Rows are one point carried round by a steady rotation, each followed by how many ticks it has turned.
The counts run from 0 to 581.
[-0.30,  3.46,  2.03,  1.08, -0.03,  0.16, -4.03, -2.50,  0.24,  0.03,
 -0.73, -0.26, -0.62,  3.09, -2.17, -0.36, -1.71, -2.43,  0.10,  1.36,
  1.03, -1.50, -2.73,  3.09, -0.17,  1.54, -1.80,  1.79, -0.49, -2.43,
  3.15,  1.31, -4.65,  3.80,  0.51,  1.67, -0.46,  0.21, -0.51,  0.50,
 -1.36, -0.60, -1.32,  1.51,  1.36, -1.29,  0.96,  1.36,  0.12, -4.97,
  2.48, -0.86,  0.26] : 468
[ 1.56,  0.20,  0.01, -1.37, -0.60,  0.67, -3.10,  0.26,  1.89,  0.20,
 -1.13,  1.09, -0.01,  2.73, -0.20, -1.67, -1.62, -2.40, -1.34, -0.53,
  0.47, -4.30, -0.35,  1.15,  2.02,  0.12, -2.05,  0.23,  0.57, -2.47,
 -0.64,  1.13, -5.42,  3.83, -1.32,  2.41, -0.90, -2.74, -2.80, -0.22,
 -0.46, -0.24,  0.63, -0.34,  0.58,  1.06,  0.78,  2.57,  0.24, -4.61,
  1.37,  0.22, -0.14] : 124
[-0.22, -0.25,  0.83,  1.01,  2.79,  2.81, -2.98, -1.26,  2.60,  0.84,
  0.79,  0.71,  3.53, -0.47, -2.48, -2.08, -1.34, -1.71, -1.60,  1.42,
  2.14,  1.43, -0.71,  2.66,  1.13,  0.17, -0.83, -0.46,  0.05, -3.55,
 -0.88,  1.81, -3.30,  2.79, -1.30, -0.65,  0.19, -1.92, -1.86,  2.22,
  0.66,  0.68,  0.35, -3.06,  1.66,  0.03,  1.20, -2.08, -0.12, -3.26,
 -0.93, -0.90,  2.55] : 263
[-2.18, -3.34, -2.09,  0.36,  2.03,  0.23, -1.16, -0.13,  0.97,  2.73,
 -0.73,  0.48,  0.16,  1.98,  0.00, -0.60,  1.02, -4.27, -1.01, -2.01,
  1.80, -0.36,  0.23,  1.16,  0.38,  2.11, -1.34,  0.71, -0.23,  0.58,
 -0.80, -0.83, -5.68,  2.90,  0.25,  0.12, -0.43, -1.57, -0.93,  1.90,
 -1.98, -1.69,  1.55, -1.08,  2.32,  0.01, -0.65,  0.69, -4.63, -0.40,
  2.27, -2.66,  0.79] : 400
[-1.73,  0.59, -1.30, -2.12,  0.23,  0.62, -2.04, -1.00, -1.57,  0.61,
 -0.31, -1.38,  0.95,  1.17, -1.21, -1.42, -2.84, -1.96, -1.98, -0.92,
  4.57, -1.36,  0.40,  0.05, -1.83, -1.06,  1.05,  2.37, -2.84, -2.78,
  0.32, -0.22, -4.36,  3.93, -1.85,  0.74, -0.06, -1.55, -2.85,  2.62,
 -0.63, -2.74,  0.94, -2.01,  0.99,  1.24,  2.40,  2.03, -1.31, -0.80,
 -1.38, -1.05,  0.55] : 275
[-1.81, -1.30,  0.11, -0.73,  2.70, -1.11, -0.27, -0.44,  0.38,  2.48,
 -2.23, -0.98,  0.63,  1.90, -1.54, -0.16, -0.65, -3.91, -2.05, -0.78,
  2.66, -1.73, -2.34,  2.45, -1.11,  3.75,  0.49, -0.35, -1.44, -3.66,
 -2.59,  1.07, -5.40,  2.73, -0.63, -0.02, -1.27, -0.62, -0.68, -0.28,
 -3.25, -0.28,  1.18,  1.93,  1.63,  0.95,  0.29,  3.79, -1.46,  0.38,
 -0.57, -2.83,  0.35] : 533
[ 0.70,  0.13,  0.27,  2.05,  1.05,  0.12, -5.04, -0.63,  1.49, -0.70,
 -1.59,  0.01, -1.29,  1.26, -0.32, -3.89, -1.14, -3.14, -1.46, -0.43,
  2.32, -1.50,  0.28,  1.03, -0.07,  1.04,  0.19, -0.21, -0.14, -1.39,
 -1.24,  0.51, -5.20,  2.65,  1.13,  1.83, -2.36,  0.33, -1.29,  3.14,
 -1.35, -2.14,  0.90, -1.66,  0.63,  0.19,  1.40,  2.02, -1.25, -2.71,
  2.97, -1.23,  1.75] : 398
[ 0.59,  1.72,  0.90,  2.21,  0.93, -0.36, -5.70, -1.44, -0.17,  0.57,
 -1.56, -0.94,  0.36,  1.52, -1.05, -3.26, -1.54, -0.98, -1.46,  2.05,
  2.55, -1.80, -2.64,  2.04, -1.68, -0.03,  1.87,  0.53, -0.06, -2.22,
 -1.57,  2.07, -3.71,  1.59, -0.01, -1.53,  1.01, -0.14, -0.58, -0.97,
 -0.88, -0.56, -1.15, -0.60,  1.11,  0.08,  3.88,  0.85,  1.05, -1.68,
  0.34, -2.27,  2.32] : 136
[ 0.73,  0.50,  1.36, -1.66,  1.17,  1.20, -1.96, -3.33,  0.59,  0.57,
  1.51,  0.73,  1.22,  1.82, -2.20,  0.14, -0.24, -0.84, -2.90, -0.67,
 -0.02,  0.23, -1.79,  2.15,  0.65,  0.83, -1.12,  2.86, -0.30, -1.86,
  2.30,  0.31, -4.39,  3.58, -0.57,  3.16,  0.07, -2.11, -3.46,  1.11,
 -0.85, -0.59, -1.64, -3.85,  0.70, -0.28,  1.93, -1.02, -2.26, -4.06,
  0.24, -0.59,  1.96] : 338
[ 0.01,  0.41,  1.11,  4.02,  2.85,  0.96, -2.83, -0.59,  0.94,  2.89,
  1.08,  0.76,  0.70,  0.12, -3.86, -1.85, -1.03, -2.53,  0.37,  1.47,
  3.52,  0.02, -1.85,  1.76,  1.44,  1.92,  0.22,  0.28, -0.05, -4.60,
 -0.53,  0.45, -2.23,  3.73,  0.13,  0.50,  0.06,  0.46, -1.09, -1.75,
 -0.80,  0.34, -0.06,  0.07,  1.64, -1.42,  0.58,  1.69, -1.81, -1.08,
  0.23, -0.71,  1.95] : 322
[ 0.71,  0.72, -0.45, -1.19,  1.69,  1.10, -1.57, -1.01, -1.71, -0.15,
 -0.78, -1.11,  1.08,  2.29, -0.82, -2.36, -0.39, -2.17, -2.87, -0.24,
  1.60, -2.44, -0.81,  3.83, -2.25,  0.01,  1.57,  1.64,  0.10, -0.76,
  1.10,  0.66, -5.18,  4.01, -2.01, -0.47,  0.71, -0.39, -2.88,  0.98,
 -1.59, -3.46,  0.10, -2.82,  1.74,  0.93,  1.99, -0.27, -0.32, -1.16,
  0.15, -1.54,  2.71] : 179
[ 0.33, -0.29,  0.67,  3.06,  1.33,  0.83, -5.41,  0.95,  1.73,  0.99,
 -0.62,  1.42, -3.30,  1.29, -1.66, -2.07, -0.52, -1.52, -0.73, -0.24,
  3.48, -2.20,  0.52, -0.44,  0.69,  0.42,  0.35,  1.10, -0.89, -2.29,
 -1.81, -0.18, -3.18,  5.53,  0.39,  1.52, -1.77,  0.31, -1.22, -0.72,
 -0.53, -0.65,  0.71, -3.08, -0.91, -1.17,  0.25,  3.32, -2.77, -1.30,
  0.60, -0.03,  0.33] : 456
[ 1.43, -1.55,  2.49,  0.21, -0.17, -0.77, -1.87, -2.76,  1.61,  1.70,
 -2.75, -1.50,  2.47,  0.66, -1.83, -2.74, -2.14, -1.24,  0.37,  2.31,
  0.82, -1.38, -1.74, -0.67, -1.51,  2.09, -0.34, -1.85, -1.77, -2.92,
  1.53,  2.43, -4.95,  0.81, -0.23,  1.75, -0.70, -2.22,  0.04,  0.85,
  0.41, -0.11, -1.00, -0.25,  1.15, -2.24,  0.54,  1.34, -0.63, -5.16,
  1.54, -3.05,  1.05] : 473
[-2.47, -2.57, -0.97,  2.06,  2.88,  0.39, -1.16,  0.06,  0.73,  5.58,
 -0.77, -1.09, -0.07,  0.46, -2.70, -0.52, -2.22,  0.14, -1.40,  0.14,
  1.66, -0.30, -0.43,  1.66,  0.01, -0.86,  1.31,  0.61, -2.10, -3.90,
 -0.36,  0.77, -2.85,  2.20,  0.00,  0.54,  1.10, -3.34, -0.89, -0.54,
  0.81,  1.30, -0.76, -3.80,  1.23, -1.14,  0.89, -1.45,  0.23, -1.45,
 -1.51, -2.14,  1.97] : 230
[ 1.78, -2.25,  1.73, -0.24,  1.38, -0.31, -2.65, -1.07, -0.45, -1.45,
 -0.23,  0.06, -3.23,  2.99, -0.16, -0.12,  1.51,  0.03, -1.03, -0.41,
  2.14, -0.60,  2.26,  1.05, -2.56, -1.96,  1.24,  2.60, -3.09,  1.04,
  1.37, -0.44, -4.50,  3.03, -0.27,  0.18, -1.08, -2.48, -2.00, -0.20,
 -1.20, -0.94,  1.06, -2.34,  0.63, -4.06,  0.43, -0.13, -1.83, -3.31,
  2.77, -3.22,  1.32] : 427
[-1.31, -0.73,  1.02,  0.00,  1.09,  0.47, -0.75, -0.49,  0.31, -0.54,
 -1.06,  1.82,  1.74,  2.52, -2.84, -0.77,  1.68, -1.21,  1.70,  1.00,
  3.67,  1.05, -1.96,  3.92, -1.05,  1.68, -0.20, -0.03, -1.36, -2.55,
  2.01,  0.46, -3.95,  4.04, -2.04, -1.79, -0.86, -1.07, -0.05, -0.62,
 -0.60,  0.76, -1.56, -0.16,  4.93, -1.31, -1.06, -0.73, -2.83, -2.06,
 -1.20, -3.53,  1.94] : 292
[-0.31, -1.73,  0.80, -0.57,  0.30,  1.62, -0.89,  0.29,  1.20,  0.84,
 -1.61, -0.64, -1.30,  3.78, -1.36, -1.57, -1.30, -0.51,  0.85,  0.50,
  3.65, -1.01, -0.09,  2.32, -2.60, -1.90,  1.70,  0.42, -4.64, -0.68,
  1.27, -0.04, -3.43,  1.82, -1.95, -1.04, -1.51, -2.81, -2.88,  2.79,
 -1.84, -0.71,  2.48,  0.22,  2.01, -0.29,  1.24, -1.35, -2.80, -1.07,
 -0.09, -2.66,  0.95] : 116
[-0.21, -1.94,  0.15,  0.38,  2.06, -0.50, -1.51, -1.73, -0.50,  2.18,
  0.31, -0.38,  3.98,  0.83, -4.39,  0.07,  0.54, -1.49, -1.76, -0.04,
  2.83,  2.51,  0.03,  2.17,  1.19,  0.43, -1.40,  3.07, -0.29, -4.13,
 -1.03,  1.52, -3.68,  1.88,  0.04, -1.75,  2.00, -2.34, -0.21, -1.27,
 -0.35,  0.63, -1.16, -2.88,  2.20, -0.98,  2.77, -1.42, -0.45, -2.44,
 -0.41, -1.86,  3.73] : 134
[-0.74, -1.20,  0.24,  2.27,  1.82,  1.92, -2.19,  2.33,  3.15,  2.31,
 -0.30,  1.82, -1.04,  1.68, -2.07, -2.19, -1.26, -1.12,  0.78,  0.09,
  4.12, -2.90, -0.35,  0.25,  1.58, -1.45, -0.53, -1.53, -0.60, -4.29,
 -1.05,  0.01, -2.17,  3.28, -1.18, -0.59, -0.07, -2.37, -1.32,  0.19,
 -0.89,  1.41,  1.63, -0.71,  0.85, -1.20, -0.29,  0.04, -2.61, -0.72,
 -1.61, -0.73,  0.88] : 16
[ 0.50, -4.17,  0.28, -0.13,  2.10,  2.36,  0.04, -0.89,  0.52,  2.21,
  0.88,  0.52,  1.42,  1.29, -1.63, -2.68, -0.41, -0.65, -0.86,  0.35,
  0.10, -1.29,  0.43,  0.19,  1.16, -1.54,  0.62,  0.47, -0.24, -2.21,
  1.33, -0.33, -4.69,  3.55, -3.23,  0.77, -0.43, -3.73, -3.76,  1.65,
 -0.98, -1.13,  1.52, -3.99,  1.17,  0.41, -0.95, -1.61, -1.27, -3.27,
  0.88, -2.42,  1.18] : 300
[ 0.38,  1.89, -0.22, -0.71,  0.29,  1.06, -1.14, -1.09,  3.24, -0.72,
 -3.30,  0.67,  2.43,  2.01, -1.04, -3.11, -0.99, -2.85, -1.94,  0.53,
  3.14, -2.47, -1.27,  1.85, -0.96,  1.85, -1.55,  0.60,  0.30, -3.22,
  0.40,  1.81, -4.33,  2.72, -0.56,  0.20,  0.36,  0.90, -2.54,  2.10,
 -2.06, -0.35,  1.52,  1.17,  0.33,  0.46,  1.22,  0.77, -0.41, -3.60,
  1.53, -0.93,  0.09] : 436
[ 0.35,  0.25,  3.19,  1.07,  1.36,  2.27, -3.66,  0.54,  2.99, -0.55,
 -1.98,  2.13, -0.27,  3.89, -0.97, -1.42,  1.32, -1.06, -1.43,  1.68,
  2.51, -1.41, -2.14,  1.74, -2.97,  0.92, -0.46,  0.57,  0.63, -1.42,
  0.21,  2.44, -2.90,  3.38, -1.29, -3.10, -0.57, -1.51, -2.75, -1.39,
 -2.37, -1.55,  2.85,  0.72, -0.38, -1.02,  1.34, -0.42, -1.71, -2.84,
  0.45, -0.83, -0.48] : 207
[-0.34,  0.18, -0.67, -0.59,  1.21,  1.13, -0.67, -0.67,  2.13,  1.27,
 -1.51,  1.28,  1.94,  3.45, -1.60,  0.54,  0.35, -4.37, -1.89, -1.28,
  2.39, -2.98, -2.06,  4.25, -0.16,  2.68, -3.01,  0.22,  2.01, -2.13,
  0.03,  1.07, -5.52,  2.27,  0.34, -0.30,  0.11, -1.98, -1.59, -0.25,
 -2.10, -0.98,  1.35,  2.92,  1.37,  0.80,  0.27,  0.05, -2.33, -2.78,
 -0.14, -1.81,  0.19] : 437
[-1.63, -1.01, -0.33, -1.22,  1.25, -0.31, -1.16, -2.36, -1.10,  0.26,
  0.87,  0.80,  0.13,  2.99, -2.89,  3.57,  2.31, -1.30, -2.52, -1.71,
  4.84,  0.59, -1.74,  2.16,  0.63,  0.45, -0.43,  3.18, -1.52, -0.92,
  1.41, -1.91, -4.26,  3.26, -0.63,  0.71,  1.09, -2.78, -2.32, -2.03,
 -2.84, -0.62, -0.23,  0.68,  2.30, -1.95,  2.97,  0.69, -2.76, -0.88,
 -0.03, -2.55, -0.08] : 63
[ 1.96,  0.72, -0.04,  1.04,  1.82, -0.21, -1.76, -0.68,  0.62, -0.17,
  0.93,  0.92, -3.10,  3.67, -1.77, -0.82, -0.49, -1.54, -0.10, -0.10,
  1.43, -2.33, -0.24,  2.39,  1.66,  1.18, -0.03,  2.30, -1.84, -4.57,
  0.37,  1.26, -3.68,  2.66,  1.11,  1.88, -1.58, -1.49, -1.13, -2.05,
 -2.22,  1.50, -0.16,  1.31,  0.68, -1.93,  0.86,  1.44,  0.94, -4.62,
  1.69, -0.08,  1.06] : 252
[ 0.12,  0.80,  1.47, -0.61,  0.10,  0.90, -5.11, -1.97,  2.94, -0.36,
 -2.24,  0.21, -1.30,  3.64,  0.72, -1.72, -1.54, -1.62, -1.66,  2.09,
  1.36, -2.79, -1.22,  0.27, -0.72,  1.08, -0.92, -0.32, -1.14, -0.81,
  0.86,  1.55, -4.89,  2.44,  0.70,  0.97, -0.69, -2.74, -3.02,  2.26,
 -0.96, -0.57,  0.28,  0.52, -0.07, -0.67,  2.91,  1.83, -0.45, -5.13,
  1.35, -1.89, -1.22] : 340
[ 0.68, -2.64,  0.25,  1.09,  0.80,  0.27, -3.04, -2.81, -0.42,  1.71,
 -1.03, -2.11,  2.96, -0.18, -1.65, -2.75, -0.30, -3.14, -0.27,  2.12,
  2.11, -1.25,  0.90, -0.22,  0.37,  1.35,  0.73,  1.59, -2.15, -2.80,
  0.53,  0.69, -5.02,  2.65, -0.13,  0.14, -0.69, -1.46,  1.01, -0.62,
 -0.18,  1.13, -1.23, -0.80,  1.78, -0.40, -0.58, -0.01,  0.37, -4.82,
  2.48, -3.21,  2.69] : 39
[-0.61,  0.21,  0.20,  2.69,  2.74, -0.30, -2.62, -0.68, -1.41,  1.01,
 -0.59,  1.15,  0.60,  0.01,  0.12, -2.53,  0.75, -2.40, -1.59, -0.53,
  0.97, -2.26,  0.00,  2.55, -0.39,  2.25,  1.20,  0.86, -1.06, -2.75,
 -1.56,  0.32, -5.84,  5.35, -0.66,  0.89, -2.06, -0.16,  2.00, -1.67,
  0.59,  0.40, -0.75, -2.01,  1.43, -0.80, -1.21,  3.86, -0.65, -1.26,
 -0.16, -1.59,  2.31] : 355
[-0.04, -1.47,  1.42, -1.10,  0.27,  2.89, -0.43, -0.01,  0.96,  0.50,
  0.14,  1.65,  2.03,  0.86, -1.54, -1.04,  1.13, -0.88, -1.33,  0.56,
  3.28, -0.67,  0.03,  1.21, -0.14, -1.36, -0.68,  1.13, -2.08, -3.89,
 -0.16,  1.99, -2.95,  4.14, -4.31,  1.12,  0.18, -3.01, -2.49, -0.80,
  0.69,  0.81,  1.06, -4.36,  2.09, -1.64,  0.34, -0.37, -2.08, -2.27,
 -4.08, -1.03,  2.17] : 204
[-1.63,  0.37,  2.51,  1.03,  1.51,  0.22, -2.20, -0.55,  2.19,  2.18,
  0.16, -0.55, -1.50,  1.64, -3.31,  0.42, -2.54, -0.75,  1.08,  1.85,
  2.59,  0.32, -0.64,  2.07, -0.16, -1.17, -0.06,  0.41, -3.68, -4.79,
  0.19,  0.76, -2.51,  2.32,  0.70,  1.03, -0.24, -3.05,  1.00,  0.43,
  0.32,  1.47,  0.44,  0.66,  1.38, -2.82,  1.96, -1.04, -0.16, -3.40,
 -1.04, -0.77,  1.47] : 289
[ 0.49, -0.92,  2.59,  2.77,  1.55,  3.06, -4.35, -0.26,  3.10,  1.14,
 -2.67,  0.99, -2.21,  2.83, -1.27, -1.52,  0.27, -1.82,  1.24,  2.31,
  2.79, -0.73, -0.22, -0.54, -1.88, -1.57, -0.38, -1.58, -1.13, -0.49,
  0.25,  2.30, -4.09,  4.77,  0.25, -0.82, -0.72, -2.99,  0.40, -0.27,
 -1.56, -0.20,  2.41,  0.00,  0.93, -1.18,  0.51, -0.20, -3.37, -3.11,
  0.95, -1.80,  0.73] : 111
[-1.76, -0.76, -0.61,  2.59,  2.77, -0.35, -4.87, -0.18, -0.78,  1.30,
  0.59,  1.64, -0.82,  2.53, -0.30,  0.54,  1.55, -1.84,  0.16, -0.50,
  3.07, -1.04, -1.46,  2.63,  0.82, -0.72,  0.81,  0.33,  0.80, -1.31,
 -2.50, -0.60, -4.70,  5.33,  0.62, -2.65, -0.28, -2.43,  1.31, -1.31,
 -0.28,  0.51,  0.48, -1.03,  3.17, -0.52,  1.55,  1.82, -1.81,  0.66,
  1.02, -2.07,  2.50] : 138
[-0.35, -1.46,  0.96, -2.08, -0.50,  0.59, -3.12, -1.84, -0.16, -0.38,
 -0.68,  1.62,  0.18,  2.43, -0.89,  0.24,  0.63, -1.54, -2.74,  0.80,
  2.47, -0.57, -2.64,  1.27, -0.11,  0.60, -0.76,  2.51, -0.72,  0.69,
  3.84, -0.51, -4.01,  2.58, -1.55,  0.78, -0.14, -0.86, -4.54,  0.19,
 -3.28, -1.33, -2.32, -1.48,  2.47,  0.69,  1.40,  0.19, -4.28, -2.35,
  0.87, -2.79,  0.11] : 554
[ 1.17, -0.28, -1.17, -0.52,  0.89,  1.09, -0.75, -0.52,  1.94,  2.20,
 -1.97, -1.39,  1.60, -0.22, -2.73, -1.87, -0.68, -1.57, -2.03,  0.97,
  6.32, -2.12,  0.09,  0.40,  0.09, -1.25,  0.56,  0.83, -2.37, -4.08,
 -1.57,  1.49, -3.60,  2.23, -0.41,  1.04,  1.21, -1.62,  1.58, -0.72,
 -0.93,  2.72,  1.74, -1.55,  1.10, -0.46,  1.85, -0.32, -1.72, -1.46,
 -1.68, -0.47,  2.82] : 536
[ 0.71, -1.53, -1.49,  2.49,  1.77, -0.38, -4.39, -1.81,  1.04,  1.25,
  0.66, -0.24,  0.85,  0.55, -2.00, -1.71, -0.15,  0.03, -2.30,  0.34,
  2.35, -0.70,  1.83,  1.11,  0.96, -2.10,  0.75,  2.20, -1.29, -1.11,
 -0.48, -0.02, -3.40,  3.72, -0.44,  0.19, -1.20, -1.67, -2.28,  1.63,
  0.32, -0.23, -1.35, -5.21,  1.58, -0.39,  0.65, -1.10, -2.36, -1.90,
  1.29, -2.43,  3.24] : 268
[-1.25,  0.96,  1.80,  1.04,  1.91,  1.32, -2.48, -0.19,  1.87,  2.33,
 -0.08, -1.22, -1.77,  2.12, -0.16,  1.24, -0.97, -2.70, -0.96,  0.34,
  3.35, -1.40, -0.98, -0.61, -0.06, -1.12, -2.23, -0.05,  0.19, -1.22,
  0.73,  1.75, -4.68,  4.71,  0.02,  1.46,  0.74, -3.55,  1.36, -0.95,
 -2.19,  1.41,  1.16,  0.47,  0.40,  0.82,  1.70,  1.61, -1.42, -3.36,
 -1.06, -0.31,  0.39] : 283
